(in the rows, 128 means zero)
Families of rows that turns and mirrors carry onto each other, the same ones carrying the whole set onto itself: the rest of each named row's family, in list order:
6 families of 3 rows:
sisut: [ 90 124 141 115 162 153 138 146]
bom: [101  94 137 114 167 154 125 130]
vasit: [133 122 110 138 155 173 134 164]
sib: [163 105 150 125 127 113 142 109]
vur: [102  93 142 107 165 151 116 133]
voti: [116  93 171 110 157 147 135 165]
bip: [139 147 122 122 132 167 160 157]
kav: [139 154 140 132 139 155 130 171]
duken: [163 106 127 157 127 127 158 131]
lar: [144 103 157 134 110 104 146 139]
letum: [149 135 116 106 114 145 127 168]
kove: [134  70 131 125 169 133 123 134]
Dinov: [117  98 138  96 168 122 116 157]
rula: [164 103 143 129 130 118 138 104]
dipe: [145 138 120 120 134 170 163 155]
fug: [137 129 149 140 146  97 130 121]
Tapi: [164 133 144 110 122 149 166 155]
bolik: [145 102 144 111 131 116 108 106]

The rest of the family of bom: rula, dipe
The rest of the family of duken: vasit, kove
The rest of the family of bolik: sisut, Tapi
The rest of the family of voti: letum, fug

Families of rows that turns and mirrors carry onto each other, the same ones carrying the whole set onto itself: the rest of each named row's family, in list order:
5 families of 6 rows:
fidu: [132 163 120 110 134 160 167  81  82  95 139  75 112 131 138 113 111 146
 122]
toliz: [125 137 121 113 140 131 166  68  95 126 154  68  93 141 135 140  89 144
 100]
Mopet: [115 154  85 115 162 150 153  54 135 124 126 144 119 128 127 102 132 150
 124]
bez: [126 148 136 114 146 154 171  80 122 120 155  90 111 110 164 110  81 132
 104]
Firo: [130 152 110 119 172 142 130 123 116  97 132 127 117  95  71  88 104 123
  90]
Runo: [111 124 103  97 133 117 141  91 120 146  96 144 104 119 152 135 123 183
 122]
Setu: [111 117 158 128 142 107 133 130 130 127 129 129  88  93 120 124  81 141
 110]
ves: [122 111 127 101 147 110 141 127 132 144 106 149 108  96 144 145  86 161
 100]
zati: [137 154 125  95 133 155 154 113  86 105 138  72 116  98 142 103  89 142
  90]
sed: [113 137 108  95 139 125 126 114  99 134 100 140 111 111 134 153 117 198
 118]
rif: [146 130 111 119 181 127 165 110 143 104 124 146 115 121  88 101  98  97
 101]
kom: [117 153 108 112 170 161 154  66 143 135 150 134 125 103 152 115  92 148
 101]
nakos: [167 120 107  94 161 123 185 119 123 104 108 121 119 131 125 117  94 105
  94]
fomut: [154 114 101  90 132 105 175 111 105 109  83 121 106 146 129 121 126 133
 118]
lev: [134 143 123 111 125 139 177  71 102 105 130  82  99 138 147  98 116 129
 126]
dami: [117 172  85 110 168 168 146  64 113 114 135 132 130 124 117 116 125 164
 119]
Turo: [ 99 131 152 138 122 111 135  99 111 121 128 110  75 113 122 105 114 151
 137]
Roro: [116 142 144 120 135 128 124 139  97 107 135  98  97  83 102 102  89 143
  96]
kam: [122 130 110 131 158 111 143 100 131 107 112 148  97 131  77  93 131 120
 128]
tezo: [110 118 143 134 141  97 134 104 106 127 144  99  74 128  92 143  89 144
 107]
neni: [158 117  87  92 156 112 178  93 105 120 114 102 107 160 112 150  99 129
  90]
Fet: [161 131  99  88 145 121 168 127  86  94  88 115 118 144 106 132 120 140
 111]
kig: [106 147  90 118 175 140 142  51 128 143 154 126 109 132 112 141 102 160
 101]
Bak: [128 132 102 132 178 117 149  81 124 114 143 122  96 145  64 124 104 117
 100]
rari: [119 114  96 100 155 101 138  96 116 151 113 134 101 133 118 168  98 172
  95]
Das: [115 166  89 103 174 165 126  95 120 123 139 133 133  86 114 104 104 158
  87]
vomib: [128 140  93  83 152 135 126 129 109 133 104 136 127  88 129 132  99 175
  82]
lis: [131 145 108 126 168 126 138 116 108  91 114 141 109 129  62 107 125 127
 121]
pural: [161 138  92  74 148 138 161 135  92 106 101 106 129 109 125 118  99 137
  79]
mepaf: [ 99 143 152 133 128 122 120 119  91 111 130 108  86 106 105 127 107 168
 130]

The rest of the family of kig: toliz, tezo, neni, Bak, rari
The rest of the family of Mopet: Runo, fomut, lev, Turo, kam
The rest of the family of zati: Firo, Roro, Das, vomib, pural

Families of rows that turns and mirrors carry onto each other, the same ones carrying the whole set onto itself: the rest of each named row's family, in list order:
3 families of 6 rows:
sazo: [129 138 105  94 127 131 128 133 118 134  97 120 151 112 156 108 162 124
 151 163  85  92 122 107 121 142  98 124 177 153  98 168  89 115  92 129
 104 130 155 104 133 111 145 129 102 117]
pugan: [134  83 154 126 153  86 138 147 111 127 180 144  96 132 115 145 112  88
 132 137 129 158 117  98 159 101 134 114 124 110 117 134  78 128 170  98
 125 117 131 105 127 114 151 129 144 120]
Nute: [141 149 130 116 126 146 121 138 115 131  79 122 157 141 146  95 156 153
 135 149  85  91 122 108 107 120 112 127 163 152 101 143 115 122 100 131
 116 136 150 128 136 119 130 143  84 119]
patud: [141 160 133 106 131 156 128 136 106 130 119 105 166 155 138 126 119 117
 164 161  97 107 116 131 123 160 121 127 159 130  92 155 110 104  72 158
 106 133 128 103 120 132 135 135 107 132]
Bos: [127 139 145 126 110 137 109 138  73 131 105 114 157 121 106 105 119 160
 151 127  97 113 110 101 110 114 103 155 170 152 124 130 141 137 119 145
 128 127 142 120 130 131 141 141  81 146]
gavi: [131 132 120 108 102 128 130 122  73 107 118 110 153 118 130 141 113 119
 195 134 110 106 108 100 146 129  98 119 161 150 109 169 108 119  97 154
 112 127 134 110 113 131 158 137 119 143]
nom: [143 112 153 119 156 132 127 153 134 138 167 159 120 135 119 129 116 118
  76 140 102 125 115 109 111 112 148 168 124 110 128 109 112 137 172  98
 136  99 136  79 128 103 117 110 120  84]
Vepu: [142  98 173 152 142  74 149 141 118 123 163 143  97 141 102 149 106 107
 132 132 124 147 119  95 155 113 122 126 117 111 125 122 102 146 177 113
 142 109 118 122 118 118 145 134 137 127]
zenef: [135 162 144 118 135 157 119 137 113 146 108 115 169 154 124 112 131 137
 149 164  96 101 126 125 101 165 110 156 165 131 102 141 125 126  90 153
 114 130 130 112 128 131 132 138  91 126]
Mamit: [159 132 168 137 134 102 153 148 132 101 152 127 111 138 113 151  83 113
 102 122  95 126 106 115 137 135 130 148  94 120 128 130 115 137 158 136
 140  91 109  93  95 117 114 108 144 113]
ruvi: [125 146 125  91 142 166 110 144 111 146 128 117 170 140 135 108 137 115
 149 172 103 112 125 129 103 160 116 147 173 131  98 158 102 111  86 141
  95 135 142  94 136 127 139 130  99 118]
zevet: [144  92 138 109 158 101 153 153 131 122 171 138 104 136 140 159 135 121
 123 123 120 155 124 102 169 110 131 127 121 115 115 118  88 140 154  85
 144 107 131  82 151  87 140  96 140 102]
Lidu: [147 104 128 102 147 122 149 137 134 110 178 155 112 132 142 164 110  78
 122 146 115 119 115 106 145 127 140 133 110 110 112 147  80 120 151 107
 119  97 126  71 111 104 133 105 158  83]
siba: [115 114 104  90 123 157 103 127  76 141 131 140 159 113 135 119 147 127
 169 150 118 107 119  93 118 104 114 140 187 145 108 146 105 119 111 116
 112 134 161  97 146 117 161 139  95 115]
Keb: [139 156 124 102 105 127 130 131 121 113  91 104 152 131 154 104 133 125
 145 141  81 103 106 123 125 135 101 108 160 153 104 160 112 106  94 147
 115 134 145 115 122 132 132 135 100 153]
Vura: [148 106 152 115 129  86 159 140 150 100 161 134 107 147 134 159 115 118
 125 111 126 150 120 107 162 129 104 133 101 123 127 127 105 153 167 106
 149 101 116 100 141 108 135  98 144 128]
voluk: [127  86 166 133 153  87 126 150 119 139 170 150 100 129 100 127 118 108
 113 137 129 156 123  94 134 106 120 144 126 114 128 125  93 150 189  97
 130 112 134 114 135 117 147 130 128 116]
Sak: [145  99 163 112 150 108 135 165 134 111 156 128 108 143 123 129 123 140
  98 110 120 165 124 107 144 106 122 146 101 126 127 120 104 158 174  94
 137 109 127 104 154 103 126  97 131 109]

The rest of the family of Keb: sazo, Nute, zevet, Vura, Sak
The rest of the family of zenef: pugan, patud, Vepu, ruvi, voluk

